128 stands for zero in the data rows.
Some points, each followed by its number:
[122  88 155 122 109 167 174 111 175 196 139  75 122 128  93 112  98  89 117  20  85 176 111 132] 0
[ 98 156  96 196 147  99 144  96  98 104  90 193 112 105 134 160  74 137 156 156 158 160 128 150] 1
[169 106  94 119 202 120 138  94 150 107 135  66 119 123 165 146 105 118 170 142 124 139 145 109] 2
[ 89 181 174 143 113 117 167 202 172 196 153  78 122 128  93 113 154  90 157  20 177 151 111 108] 3
[165 105 149 194 109  98 157 115  89 107 119  61 109 102 129 137 136 140 156 157 150 159 125 143] 4
[ 84 146 104 110 100 126 127 210 147 106 148 142 135 124 165 134 165 118  79 142 126 142 147 142] 5
[153 107 154  83 111 178 108 169 179 189 128  52 174 137 103 148 107 104 124  39  97 181 118 148] 6
[137 106 113  63 136 157 156 132  95 106 100 168 125 103 129  91  79 139 175 157 107 191 126 110] 7
[179 134  92 124 145 106 115 137 120 106 144 161 117 103 129  92 125 141 142 158 108 127 126 105] 8
[120 113  72 173 137  87 219 122 138 136  12 134 202 186 164 146 136 190  82 152 218 149 150 130] 9
[116 116 150 112 253 152 162 107  93 107 137 156 168 104 129 213 183 139 113 159  98  86 125 115] 10
[106 205 116 165 194  59  52 144 134 136 142  78  80 185 165 134 148 189 120 152 189  82 148 110] 11
[147 125 184  69 114  83 168 172 181 183  84 149 173 127 103  99 120  93 104  36 122 164 115 122] 12
[188 209 147 180 109  62 110 136  96 136 114  88 102 195  57 146 105 101 116 140 203 176 105 126] 13
[112 118 169 113 141 138 131 124 170 119 138 107 116 124 155 125 141 114 135 127 124 173 141 124] 14
[129  97 179  78 127 109 108 112  89 108 128 179 111 105 130 159 165 140 151 158 114 161 126 147] 15
[183  93 143  68 188  91 175 131 179 196 105 135 186 128  94 103 147  88 168  21 183 129 111 112] 16
[178 127  70 122 130 129 113 204 153 108 137 154 150 124 166 143 113 119  90 143 109 127 145 128] 17
[107 151 131 180  82 150 116 115 114 119 126 136 156 108 125 130 174 133  92 139 149 102 124 116] 18
[101 100 120 181 122  99 137 128  99 106 145 169 112 103 130 161  95 139 112 158 158 194 126 157] 19
[114 165 107  72  84 171  97 101  90 106 121 113 105 102 129 168 166 140  83 159 114 144 126 125] 20
[179 107 122 163 139  99  84 162 178 197 132 176 116 129  93 109 133  88 169  21 170 132 112 108] 21
[ 85 100 146  65 100 110  55 224 121 135 107 137  77 184 164 110  85 191 131 153 107 177 150 123] 22
[147 124 169 120 147 119 115 103 148 118 143 131 154 124 156  96  92 115  94 126 126  98 141 108] 23
[ 95  92 129 138 100  82  87 119 175 197 144  97  94 128  94 142 142  88 131  21  98  77 112 124] 24
[100 187 100 176 102  88 111  99  97 132 118 101 119 182  66 118 129 106 171 143 195  99 108 146] 25
[102 107 113 135 157 123 109 112 110 106 137 243 121 107 135 158 101 137 181 155 159 147 128 180] 26
[145 212 162 139 109 112 100 163 130 137 142 104  96 185 165 118 168 190 162 153  99 107 149 138] 27
[122 124 110 105 158 151 108 142 102 107 145 141  96 104 131 158 103 141 203 158 153 138 126 127] 28
[136 109 165 147 155 161 115 118 174 184 146 134 122 125  98 155 104  96  85  41  93 138 113 115] 29
[ 86 101 169 161 195 120 115 158 166 108 138 153 141 123 166 165  91 120  83 141 131 144 143 130] 30
[ 99 113 131 117 106 152 143 117 143 112 147 109 120 134 150 149 142 117 159 144 114 128 140 123] 31
[128  49 158  90  93 211 209 255 131 137 123  88 209 185 166 101  67 190  83 153  96 127 150 119] 32
[100 125 160 133 128 114 124 100 158 119 145 101 134 125 155 115 103 113  82 125 127 141 140 123] 33
[144 132 181  65 134 160 114 118  93 106  82 244 101 102 130 150 174 141 149 158 102 121 125 199] 34
[111 104 152 143 137  92 176 133 174 184 153 213 101 129 103 166 145  93 185  38 166  99 115 152] 35
[173 204 125  83 113 105  72 158 122 132 135  86  58 173 161 122 159 183 102 153 198 106 147 141] 36
[120 114  77  75  94 115 180 118 174 196 138  65 172 128  94 111 139  89  92  19 174  95 111 133] 37
[ 75 111 169  60 134 190 119 114  94 133 110  85  86 182  67 104 143 106 126 143 121 156 109 109] 38
[180 124 163 138 102 113 110  92 103 106 135  83 109 104 129 139 163 141 158 159 149 144 126 151] 39
[124 115 123  94  78  94  92 156 166 183 130 158 162 124  98 129 163  96 100  40 160 115 112 119] 40
[178 103 137  45 119 142 112 109  93 107  89 221 111 103 130 168 140 142 153 159 110 158 126 176] 41
[161 108  94  94 134 205 192 183 134 145 133 184 197 177 155 124 138 176  93 134 123 125 145 163] 42
[112 110 141 194 128  81 109 105  95 131  81 179 193 182  67 143  87 107  96 141 184 163 109 158] 43
[138 105 138  85  83 148 138 128 107 107 117 147 151 104 130 129 161 140 143 157 103  94 125 120] 44
[105 144 143 115 105 121 131 127 157 106 143 200 146 124 167  97 171 118 147 142 136  90 145 113] 45
[107 170 122 139 152 172 176  97 183 196 141 101 112 128  94 146 102  88 144  20  89 174 112 117] 46
[109  80 117  85 161 189  78 100 101 131  51 125  72 186  73 103 113 103 170 140  71 137 112 104] 47
[106 142 151 151  97 113 124 141 144 106 134  92 112 125 165 115 104 119  80 144 122 161 145 124] 48
[170  97 141 120 117 158 169 139  98 106 145 206 103 103 129 108 103 140 152 159 154 174 127 110] 49
[187 118 145 138 168  99  96 165 178 196 140 178 111 128  94 177 125  89 120  21  85 173 110 143] 50
[117 103 147 127 118 112 168 101  94 107 148 108 120 102 129  98 141 139 191 160 140 115 127 106] 51
[109 120  96 101  88 102 185  98 180 195 139  72 110 129  93 108 100  89 173  21  90 123 112 120] 52
[139 173 122 185 102 112 139 138  98 110  66  75 172 116 119 125 170 135 122 155 154  99 123 143] 53
[160  98 159 118 144 123 112 133 100 106 143 109 157 108 135  90 103 136  76 157 120 141 130 111] 54
[ 92 119 146 134 102 144 143 106 140 107 135  82 135 123 165  99 127 120 155 143 121 186 144 134] 55
[108 105 116 174 134 102 137 128 107 106 146 166 113 106 135 164  98 136 124 156 153 185 129 152] 56
[131  59 159  90  95 195 193 245 126 133 125  85 196 173 161 101  71 183  83 153  95 131 146 116] 57
[ 90 114 123 120 128  99 103 119 137 133 140 197 200 175 165 151 179 180  94 149 197 116 150 172] 58
[108 109  88 136 191 135 119 114 144 106 148 118 129 124 165 162 146 118  74 144 113 133 146 113] 59
[170 121 136 126 129 103 110 117 139 110 139 158 138 133 151 163 141 117 166 143 134 103 140 142] 60
[187 146 119 105 107 129 142 110 156 106 127 108 151 125 165 114 136 119 167 143 120  98 145 138] 61
[109 101  99  91  87 112 102 155  95 106 122  95 102 103 130 140 163 139  84 159 113 109 124 131] 62
[ 82  59 122 190 101  62 112 122 136 135 118  74 216 186 166 134 117 189 176 152 101 157 150 133] 63
[103 146 133 116 108 122 127 130 149 106 145 193 141 121 161  97 167 121 138 144 133  91 142 111] 64
[144  98  85  95 122 135 116 135 100 107 143 103 114 104 129 121 110 141 154 159 152  84 126 150] 65
[172 124  93  92 124 130 118 105  94 106 136 164 116 102 130 119 138 140 118 157 121  72 125 151] 66
[ 97 154  75 126 119 135 103 139 107 119 151 148 114 107 123 102 142 132  80 140 118 101 123 103] 67
[111 119 102  66 131 158 108 106 116 119 114 179 128 108 125 118 174 133  67 139 105 125 124 151] 68
[ 91 165 109 141 106 163 166 178 168 184 138  94 112 125  99 112 125  95 174  39  95 101 113 137] 69
[125 117 118 129  90 115 132  98 159 105 146 130 136 124 166 132 182 119 119 142 148  72 145 121] 70
[112 119 155 149 125 121 117 112 193 197 146 216 119 129  92 107 110  89 158  21 122 177 110  99] 71
[132 137  96 116  98 142 113 115 135 107 156 132 141 120 160 100  85 122 156 143 124 156 141 120] 72
[149 165 158  61 113  92 166 127 174 185  80  90 165 125  99 132 118  96 104  40 104 100 113 141] 73
[102 118 130 126 166 123 140 113 157 106 142  90 116 121 160 146 180 122 108 143 104  80 142 113] 74
[117 212  61 124 127  74  60 101 104 136 153 208  80 195  57 160 136 101  84 140  57  99 106 173] 75
[ 88 122 122  75 115 165 112 101  97 106 118 146 116 103 130 102 141 141 151 158 119  73 126 147] 76
[ 97 116 170 132 130 118 127 100 153 107 146  99 140 124 166 113  94 117  79 142 132 153 145 117] 77
[ 99 113 112  95 127 151 140 117  99 105 133 137 110 104 130 137  78 140 152 158 109 136 126 140] 78
[ 84 107 115 207 181 112 210 215 129 135  51  77 106 183 166 122 121 190 133 152  97  88 150 102] 79
[ 98  62  98  60 199 210  72 132  94 136  91  79 101 195  57 143 152  99 111 139 105  62 107 102] 80
[176 106 124  85 105 111 165 151 183 196 112  76 161 128  94 123 141  88 161  20 100 105 112 126] 81
[ 76 116  87 133 115 110 130 103 136 107 139 101 128 122 160 108 123 124 111 144 136  96 144 126] 82
[138 112 184 185 119 172  98 121 191 196 110 169 111 129  93  98 151  89 125  21 180 166 112 104] 83
[130 102 172 102 167  98 110 112  96 105 134  89 112 103 130 107  88 140 112 158 116 107 125 109] 84
[123 149 152 101 139 156 121 103 101 107 135 132 165 103 130 144 141 140 180 159 112 145 125 136] 85
[170 108 123  72 135 102  95  86 187 196 100 242 180 129  93 165  90  88 110  21  81 184 111 175] 86
[136 135 168 140 134 129 117 103 156 120 141 161 119 125 153 132 105 116 123 127 148  89 141 156] 87
[ 98  70  87  57 146 201 121 109 103 136  82 220  76 194  57 161 101 101 145 138 108  80 107 183] 88
[152  96 142 142 177 168  97 115 181 196 141  80 158 128  94 144 152  89 171  22 149 131 111 108] 89
[ 72 155 140 150 131 112 114 160  91 107 145 146 102 103 130  99 145 140 169 158 100 113 126 117] 90
[105 151 142 140  84 117 118 116  89 108 139  68 115 103 130 107  92 140  83 160 110 161 124 121] 91
[147 164 138 156 103 121 162 116 101 108 135  77 107 103 131 127 129 140 192 158  91 113 126 134] 92
[132  55 167  90 121 107  58 114 137 136 141 170  61 184 166 162 102 189 120 152  99 185 150 134] 93
[142 131  89 123 107 130 128 108 152 107 130 203 124 123 166 105  62 121 118 142 117 150 145 104] 94
[166 157 100 192 112 115 155  98 105 106 111  81 105 103 129 103 118 140 157 158 157 153 126 129] 95
[ 90 160  93 156 177 172 123 174 180 184 140 179 159 128 105  87 137  91 107  37 162  85 116  99] 96
[137 165  70 130 114 112 106 159 173 184 140  90 114 126  99 129 126  95  97  41  98 101 113 134] 97
[143 148 156 138  75 124 141 117 154 106 147 120 139 125 166 121 134 118 154 143 125 181 144 112] 98
[ 95 179 125 162 143  88  90 164 182 197 135 226 123 127  93 149 182  89  81  20 165 116 111 180] 99
[160 132 163 106 174 154 114 123 155 106 145  72 138 125 166 137 176 119 151 142 124 114 145 105] 100
[ 87 107 149 138 193 108 107 118 181 189 149 110 109 137  88 160 110  89 157  38  88 163 111 116] 101
[116 164 139 205 101 102 156 108  90 105  79  75 160 104 129 116  76 137  77 158 125 144 126 134] 102
[138 119 119 135 122 102 108 118  93 107 145  80 158 104 130 102 176 139  98 158 120  99 126 123] 103
[118 102  86 123 117 140 128 224 147 106 146 100 121 124 166 131 155 121  94 142 148 167 143 137] 104
[145 128 178 110 130 105 123 113 148 118 132 137 154 124 156  85  86 115  83 126 121 111 140 108] 105
[130 109 171  97 137 142 136 124 111 109 109 113 121 114 136 141 135 147 150 157 160 168 130 121] 106
[148 131 177 186 185 109 150 130  97 106 111 139 158 104 130 181 134 140 124 159 114 201 126 119] 107
[167 103 157 124 188 102 158 184  98 107 138 176 104 104 129  74  83 141  70 157 106 146 126  96] 108
[124 169 151 116 140 106 124 125 106 105 147 181 122 103 130 103 182 141 147 159 102  82 127 100] 109
[153 117  83 153 164 116 101 124 180 184 142 154 114 127 103 167 155  94 105  37 163 116 115 137] 110
[169  69  79 190 110 201  69 165  98 137 120  68 186 197  58  92  99 100 106 141 209 100 108 109] 111
[146 120 109 146 160 146 157 124 119 110 127 158 162 114 135  81 112 148 180 157 141 132 130 113] 112
[111 137 193 118 120 127 129 126 161 107 151  72 121 124 166 102  93 119 126 142 121 145 145 127] 113
[143 116  77 170 105 124  99  90 187 195 152  78 109 129  92  92 110  89 141  20  99  76 112 109] 114
[138 159 101  92 113 103 170 128 182 196 125  76 123 127  93 142  93  87 155  21 117 153 111 136] 115
[ 97 158 110 175 142 124 158  99 101 105 135 140  98 102 130 155 141 139 114 158 163  49 124 131] 116
[121 104  96 193 105  80 107 126 102 133  65 164 195 185  73 124 159 103  85 140 190  91 111 115] 117
[171 116 142 128 161 108 105 159 166 184 137 171 111 125  98 167 121  96 125  41  89 167 113 145] 118
[132 121 182  67 110  79 165 172 177 187  85 139 185 135 103  96 128 102  93  38 136 161 115 120] 119
[126 149 143 122 123 145 153 102 104 107 141 203 118 104 130 149  89 140  73 159 105 127 126 169] 120
[145 175  75 123 167 107  93  98 181 196 144  94 166 130  93 107 101  89 155  19 176  86 110 106] 121
[143 116 119 119 111 103 104 108  92 107 151  94 151 104 130 100 170 139  82 158 112 103 126 120] 122
[167 110 119  83 172 104  60 139 135 136 113  71  66 184 166 137  64 190  84 151  60 122 150  99] 123
Which three points above are nearest to each new point? Their numbers follow each, nearest first.
[188  60 130 185 114  77  61  90  98 137 121 166 195 195  57 136 109 100 145 138 101 177 106 143] ~ 43 117 60
[141 111 162 144 160 157 114 118 173 184 145 140 124 124  98 148 107  96  86  41  89 139 113 112] ~ 29 118 101
[ 96 156  79 128 121 133 104 143 105 107 150 138 107 107 133  97 147 137  79 156 123 102 127 103] ~ 67 82 62
[ 77 128 101 132 107 109 124 103 140 112 142 117 142 133 165 115 124 131 108 143 129 108 147 135] ~ 82 33 70
[102  98 106  90  88 112 108 135 105 106 119 112 116 104 129 153 169 138  63 157 111 128 126 128] ~ 62 122 20
[146 145 164 112 168 150 128 123 145 110 141  89 147 135 151 140 176 116 148 141 112 108 140 113] ~ 100 74 14
[102 119 136 129 162 124 140 122 162 107 142  94 118 124 165 149 177 119 107 141 105  94 145 114] ~ 74 59 100
[ 84 125 129 117 130 112 119 139 132 137 141 197 198 183 165 154 183 190  95 151 211 111 150 169] ~ 58 64 45
[115 112  90  96 102 109 176  99 167 182 131  61 117 125  98 112  92  96 161  40  94 120 113 123] ~ 52 115 81
[136 168 120 193 104 112 144 139  98 106  76  74 165 103 129 125 181 141 114 158 145  85 126 146] ~ 53 18 103
[ 81 113 123 116 127  97 102 121 130 133 143 203 201 172 160 154 178 183  91 151 200 110 147 169] ~ 58 64 45
[108 112 110 108  97 112 172 106 188 197 133  76 111 129  93 101 104  87 165  21 122 108 112 131] ~ 52 115 81
[102 200 133  74 141 207 194 157  89 137 125 152  62 196  57 137 180 101  89 138 116  88 106 146] ~ 38 68 20
[125 148 157 101 148 159 123  90  99 107 134 141 167 103 130 149 147 140 181 159 113 140 125 138] ~ 85 106 15
[122 104 180 212 153  66 116 123  85 136 118 254 200 196  56 159 145 101 117 140 119 175 107 201] ~ 43 117 107
[ 73 121 132  91 147 113  95  98 100 106 143 217 129 103 129 170 122 140 157 158 118 132 126 167] ~ 26 15 78
[ 77 137  87 118 101 130 110 167 157 105 136  94 124 124 165 107 127 118 117 144 121 100 145 140] ~ 82 5 31
[154 118  84 111 108 148 117 175  93 106 142  96 121 104 129 106 124 139 145 157 145  80 126 110] ~ 65 66 8
[175 127 145 128 134 105 152 104 103 107 153 194 131 103 128 108  90 139  80 157  95 125 126 179] ~ 120 66 8
[157 134 164 127 136 112 140 104 162 106 150 201 115 123 164 161 159 119 168 142 113  90 145 150] ~ 60 87 45
[139  55  95  80 190 103  64 105 118 137 114 103 107 185 167 150 174 190  85 152  59 145 149 123] ~ 123 93 59
[ 91 163  85 164 180 178 120 186 183 197 139 196 166 129  95  79 133  87 103  20 170  84 111  96] ~ 96 110 99
[101 119 128 130 172 126 143 117 165 107 142  94 117 124 165 152 183 119 102 141 104  79 145 113] ~ 74 59 70
[101 170 133 159 152  88 102 155 183 197 137 206 119 127  93 145 176  88  95  20 166 124 111 170] ~ 99 110 40
[126  95 157 157 128 122 166 102 102 106 121 201 158 103 129 148 140 141 198 158 159 151 126 166] ~ 26 112 56
[159  75  91 173 119 186  73 157 108 145 120  73 183 187  63 100  99  99 104 124 193 108 108 111] ~ 111 117 54
[135 150 141 160 116 135 162 106 102 105 132  99 114 103 129 116  87 141 102 159 118 153 126 130] ~ 91 48 102
[161  66 120  79 196 204 204 114 143 133 108 104 206 175 165 164  70 180 127 151 195 114 150 107] ~ 42 112 2
[127 116 174  82 134 148 121 117 110 105 120 119 108 103 131 148 127 140 152 158 151 182 127 124] ~ 106 85 15
[133 102 116  63 131 163 163 127  95 110  92 158 122 116 119  96  90 134 171 155 102 175 123 111] ~ 7 78 49
[139 188  86 150  95 113  81 159  71 136 158  81  81 195  58 145 122 101 141 139 194  64 108 142] ~ 25 13 36
[ 68 124 134  87 144 113  88  91  99 106 143 223 129 102 129 168 112 139 169 157 120 131 126 169] ~ 26 15 78
[158 130 138 141 123 114 125 130 140 106 146 155 137 120 161 158 132 123 175 145 145 112 143 144] ~ 60 87 61
[151 155 165 165 106 125 106  99 105 107 134  58 119 103 130 137 122 139  82 159 138 181 126 144] ~ 91 48 39
[124 116 119  96  77  92  92 162 179 195 134 166 172 128  93 130 173  89  91  21 169 102 110 119] ~ 40 110 119
[118 120  99  60 133 163 107 100 105 106 107 179 122 104 129 121 178 140  52 158 101 130 126 157] ~ 68 20 66
[ 97  95 171 198 171 100 153 109  89 106 114 116 152 103 129 104 170 140 151 160 148 109 125 102] ~ 51 103 4
[ 95 125 164 169  80 124 123  98 163 106 138 157 148 123 166 119 130 119 145 143 134 156 145 123] ~ 98 55 31
[ 72 115 123 108 119 129 119 137 176 185 153 166 162 128 104 106 147  93 160  39 128 102 116 114] ~ 40 96 71
[135 108 116 107 210 118 155 149 168 183 140 126 105 126 100 166 108  95 181  39 117 146 113 110] ~ 101 118 115
[101 158 128 196  76 158 117 104 103 107 128 142 153 105 130 134 175 140  85 159 154 104 126 117] ~ 18 116 53
[ 78 135  98 126  96 129 111 157 158 105 136 103 128 123 166 110 128 118 120 144 123 109 145 138] ~ 82 5 31
[104 152 126 193  90 153 113 108 114 119 129 135 144 108 125 128 175 132  81 139 145 105 124 115] ~ 18 67 70
[145 124  81 168 106 123  99  93 186 195 150  77 109 129  92  92 117  89 135  20 101  81 112 109] ~ 114 97 24
[160 104 147 195 111 109 146 117 101 119 120  75 111 106 125 130 127 132 146 138 154 158 123 138] ~ 4 95 39
[ 94 122 152 134 116 139 140 110 142 107 136  85 133 123 165 100 120 120 154 143 121 176 144 130] ~ 55 14 113
[141 110 158  69 113  75 194 105  97 135  85  99  61 195  58  96  92 100  66 140 197 134 107 100] ~ 38 13 84
[110 104 150 148 136  94 182 130 167 184 146 199 100 126  98 162 142  96 188  41 166  96 112 148] ~ 35 71 21
[105 196  95  77 107 112  70 140 134 130 110 127  72 174 160 116 142 183  88 152 190  93 147 150] ~ 36 11 67
[120 114 152 104 238 152 155 106  93 107 128 150 160 104 129 203 170 140 107 158  98  97 125 116] ~ 10 59 74
[ 57 114 130 126 157 123 125 232  85 107 157 145 152 102 128 148 139 139 138 158 101 105 126 137] ~ 90 5 78
[165 102  96 100 122 118 108 255 101 107 131 114 173 103 129  93 140 139 120 157 110  88 126 112] ~ 17 104 8
[ 99 162 123 162 133  86 107 155 175 188 117 215 136 135 103 143 176 103  96  38 158 112 116 170] ~ 99 110 40
[109 114  83 102  91  99 188  96 179 194 139  60 108 129  93 108  95  89 176  21  92 113 112 125] ~ 52 115 81
[110 114  96 102  96 110 173 108 189 197 130  70 114 128  93 100 100  87 175  22 125 106 112 131] ~ 52 115 81
[ 99 221 178  87 203 216 100 146 129 135  21  94 125 185 166 153 118 190  98 152 197 159 150 109] ~ 106 36 14
[120 139 110 114 163 138  99 142 107 111 144 132  93 115 136 155 110 147 191 157 161 128 129 125] ~ 28 78 65
[130 116 112 146 145 140 118 139 155 108 129 255 116 124 165 155 118 119 193 143 137 147 145 195] ~ 26 60 56
[182 220 115  85 105 104  65 164 127 136 136  91  50 184 166 122 172 190 104 152 211 107 151 146] ~ 36 27 11
[125 118 176 107 126  96 108 137  94 107 158 185 158 103 129 168 155 139 163 158 102 160 125 149] ~ 15 85 60
[127 162 144 119 145 113 127 125 108 105 146 179 126 103 130  99 170 141 152 158 109  89 127 101] ~ 109 64 90
[ 71  57 124 151  87  57 210 135 129 137   0 122  67 185 165 137 139 189 139 152 108  86 149 137] ~ 79 9 82
[145 140  87 120 103 146 114 107 140 107 160 122 143 123 165  96  76 119 154 140 129 162 144 121] ~ 72 94 98
[153 115  97 114 189 131 110 115 146 111 150 108 120 134 151 111  82 118 153 142 148 137 140 108] ~ 2 72 8
[138 165  84 141 118 111 115 166 174 184 133  77 112 126  99 120 125  95 101  40 101 118 113 128] ~ 97 115 69
[184 196 116  86  92 113  69 128 129 132 131 120  75 176 165 127 146 180 135 150 209 101 148 110] ~ 36 27 11
[152 137 103 129 108 110 112 136 101 119 142 163 130 106 124 126 153 133 119 139 117  67 124 161] ~ 66 60 67
[135 157 135 153  98 122 155 113 109 107 136  85 112 106 136 128 130 137 186 155  95 110 129 134] ~ 92 51 31
[ 63 115  89 145 105 109 133 102 142 108 145  99 132 125 165 107 122 122 106 142 140  97 147 130] ~ 82 33 70
[106 119 175  98 122 122 110 119 103 107 134 151 108 104 129 144 150 140 153 157 116 164 126 151] ~ 15 106 85
[106 159  91 210 143  93 150  97  90 104  78 207 105 102 128 163  69 140 155 158 163 165 125 155] ~ 1 56 19
[130 129 181 143 127 130 117 104 153 107 140 164 110 125 163 138 104 120 114 144 144  85 145 165] ~ 87 23 60
[ 85 155 172 176 101 105 156  94 101 106 137  61 113 103 130 113 120 139 118 159  98 159 124 127] ~ 91 48 55
[188 193 118  82  88 116  68 123 128 132 132 116  78 176 165 126 144 180 122 150 205  99 148 113] ~ 36 27 11
[155 126  82 155 173 108 113 117 171 188 142 141 107 137  88 166 143  91 106  37 171 130 110 132] ~ 110 21 118
[156 136 171  98 175 158 114 122 154 106 146  70 140 125 166 138 182 119 149 142 120 114 145 105] ~ 100 74 14
[138 128 115 119  75 154 128 181 155 110 139 162 129 133 151 117  88 115 144 141 136 174 139 114] ~ 72 98 94
[101 216 101 176 159 214 121  96 100 137 136 124  79 195  57  96  82 101 135 139 185 162 108 113] ~ 25 38 13
[ 81  64 120 144  89  76 188 133 123 137  14 114  69 186 150 134 142 177 130 150 119  89 143 136] ~ 79 82 62
[ 80 173 114 147 105 164 175 178 181 197 138  94 111 128  94 114 126  88 179  20  87 104 111 142] ~ 69 46 52
[149 172 170  52 110  81 175 127 187 197  70  78 165 129  94 132 116  89 101  21  94 106 111 139] ~ 73 81 12
[132 107 147  78  72 152 133 130 108 107 113 156 154 104 130 124 168 140 144 157 102  94 125 122] ~ 44 76 85
[161 157  93 192 109 114 149 107 107 106 108  82 104 103 129 108 104 140 154 158 157 159 126 136] ~ 95 4 92
[148 108 102 151 197 162 172 176 187 197 144 142 112 128  94  95 145  87 110  20 111  58 111 101] ~ 96 110 29
[180 143 122 101 110 126 151 112 148 110 126 118 140 135 150 117 142 116 160 142 130  95 140 143] ~ 61 60 70
[ 98 105 112  96 124 147 148 119 100 105 133 119 109 104 130 133  69 140 150 158 100 147 127 134] ~ 78 72 7
[139 116 108 131 219 121 116 117 104 119 130 153 113 107 125 177 126 133 182 138 128  95 124 113] ~ 28 60 2
[172 135 117 156  95 122 144  96 169 107 151 170 117 122 165 109  86 118 127 142 126 157 146 107] ~ 94 72 98
[ 97 191  99 186  99  76 111  86  98 136 115 102 112 195  56 116 125 100 183 140 208 104 106 146] ~ 25 13 95
[124 114  73 168 131  93 204 120 133 132  30 125 195 174 159 145 138 183  87 153 205 138 146 129] ~ 9 53 117
[ 99  74 110  77 162 201  66  98  92 135  35 110  61 196  58 103 106 101 174 139  61 133 107 104] ~ 47 80 38
[ 72 112 167  50 138 201 112 110  94 137 103  87  79 195  57 104 140 101 128 140 124 156 107 108] ~ 38 47 80
[104 124 172 108 135 134 137 126 169 106 138 114 108 124 165 122 138 118 129 144 118 179 146 128] ~ 14 113 55
[128 202  80 158  81  74  53 171  88 137 137  82  73 196  57 110  97 100 165 140 208 103 107 122] ~ 25 13 36
[168 111  78  84 135 223 204 195 127 137 130 196 210 185 165 129 138 190  92 153 116 117 151 171] ~ 42 57 17
[113  93 142  68 108 190 205 101 103 144  53  97 114 185  63 129 158  98 141 124  78  90 108 119] ~ 38 47 44
[103 175 123 162 143  92  93 174 171 184 135 217 122 124  98 141 183  96  83  39 165 118 113 168] ~ 99 110 40
[157 160  95 199 117 115 154  99 114 106 111  69 111 106 134 104 110 137 146 156 158 149 128 130] ~ 95 4 92
[174 207 120  82 102 104  71 155 124 132 131  93  57 173 161 121 159 183 105 153 195 106 147 143] ~ 36 27 11
[105 202 102 167 146 204 120 110 109 132 136 130  86 185  72  99  81 103 136 140 177 165 113 112] ~ 25 72 95
[157 126 153  84  93 124 113 141 100 107 123  77  90 102 129 125 108 140  96 158 105 169 125 132] ~ 91 54 62
[130  83 154 173  98 159 170 133 180 183 130  72 107 128 103 132  83  93  82  38 152 162 115 116] ~ 0 29 46
[168 163  91 206 107 114 155  97 108 106 105  67 106 103 129 102 107 140 155 158 162 157 126 134] ~ 95 4 92
[ 83 145 135 121 153 133 143 101 151 106 139  74 112 120 160 130 148 122 135 144 118  99 143 119] ~ 74 31 82
[170 103 124  71 132 103 110  93 174 188  94 222 166 138  88 158  92  90 121  37  85 181 111 169] ~ 86 118 50
[114  97 149 142 141  89 185 132 176 196 153 221  98 129  92 173 146  89 189  21 174  88 110 153] ~ 35 71 21
[160 113 144  79 141 147 144 121  97 106 106 165 129 103 130  96  96 141  83 158 106 127 126 114] ~ 54 105 66
[126 148 152 133  83 103 113 102  94 107 148  99 108 102 130 118  81 140  93 158  98 185 126 114] ~ 91 48 77
[ 90 124 117  85 110 158 114  99 104 106 121 145 120 106 135 104 141 138 144 156 121  73 129 143] ~ 76 44 66
[106 115  93  66 231  64 100 113  90 136  85  96  67 196  57 134  79  99 169 138  60 171 106  94] ~ 47 38 101
[ 73 153 145 153 137 111 114 169  89 107 143 154  99 103 130  99 147 140 179 158 100 114 126 115] ~ 90 109 51
[130 116 159 111 126  98 107 134  94 107 154 185 157 103 129 158 146 139 160 158 109 155 125 152] ~ 15 85 60
[166  59 131  78 202 205 201 114 133 133 109 105 210 172 160 160  70 183 110 153 194 116 147 103] ~ 42 106 112
[193 207 110  76  87 114  61 116 123 136 129 124  66 185 165 127 148 190 127 151 221  89 149 109] ~ 36 27 11
[ 81 111 149 139 196  93 105 123 195 198 150 111  95 128  93 169 108  88 151  21  93 168 111 117] ~ 101 29 118
[132 133 130  72 122 107 184 126 101 136 116 172  68 193  72 132 171 114 111 141 191  78 114 172] ~ 66 116 25
[ 96 210  75 154 170 111 120 172 127 137 132 161  74 185 164 180 118 189 128 152  71  91 150 121] ~ 27 90 67
[177  95 146  67 181 100 164 126 168 183  99 143 180 124  98 102 146  96 163  41 173 137 113 112] ~ 16 12 119
[149 122  92 116 202 143 119 105 152 107 153 113 122 124 165 111  69 121 158 142 140 143 145 103] ~ 2 72 112
[142 115 153  90 113 164  93 183 173 184 135  48 162 126  98 144 111  97 131  40  91 184 114 148] ~ 6 0 81
[115 119 170  93 126 127 115 119 102 106 130 155 110 104 130 137 142 140 143 158 114 158 126 146] ~ 15 106 85
[149 129 168 174 180 116 144 131  97 106 115 132 157 104 130 170 141 140 121 159 118 188 126 118] ~ 107 106 56
[123 146 105 152 143 160 161 112  95 111 141 225 123 115 135 147  68 147 113 156 137 163 129 173] ~ 120 56 26
[123 117 164 105 121 104 111 133  93 107 154 180 158 103 129 160 148 139 163 158 103 148 125 143] ~ 15 85 60
[146 118 129 192 213 107 114  99 105 106 120  87 164 104 128 121 170 140 126 158 162  81 126 108] ~ 103 74 53
[ 62 120 133 129 162 121 124 215  86 107 155 139 147 102 129 143 140 140 129 158 104 112 126 132] ~ 90 5 67
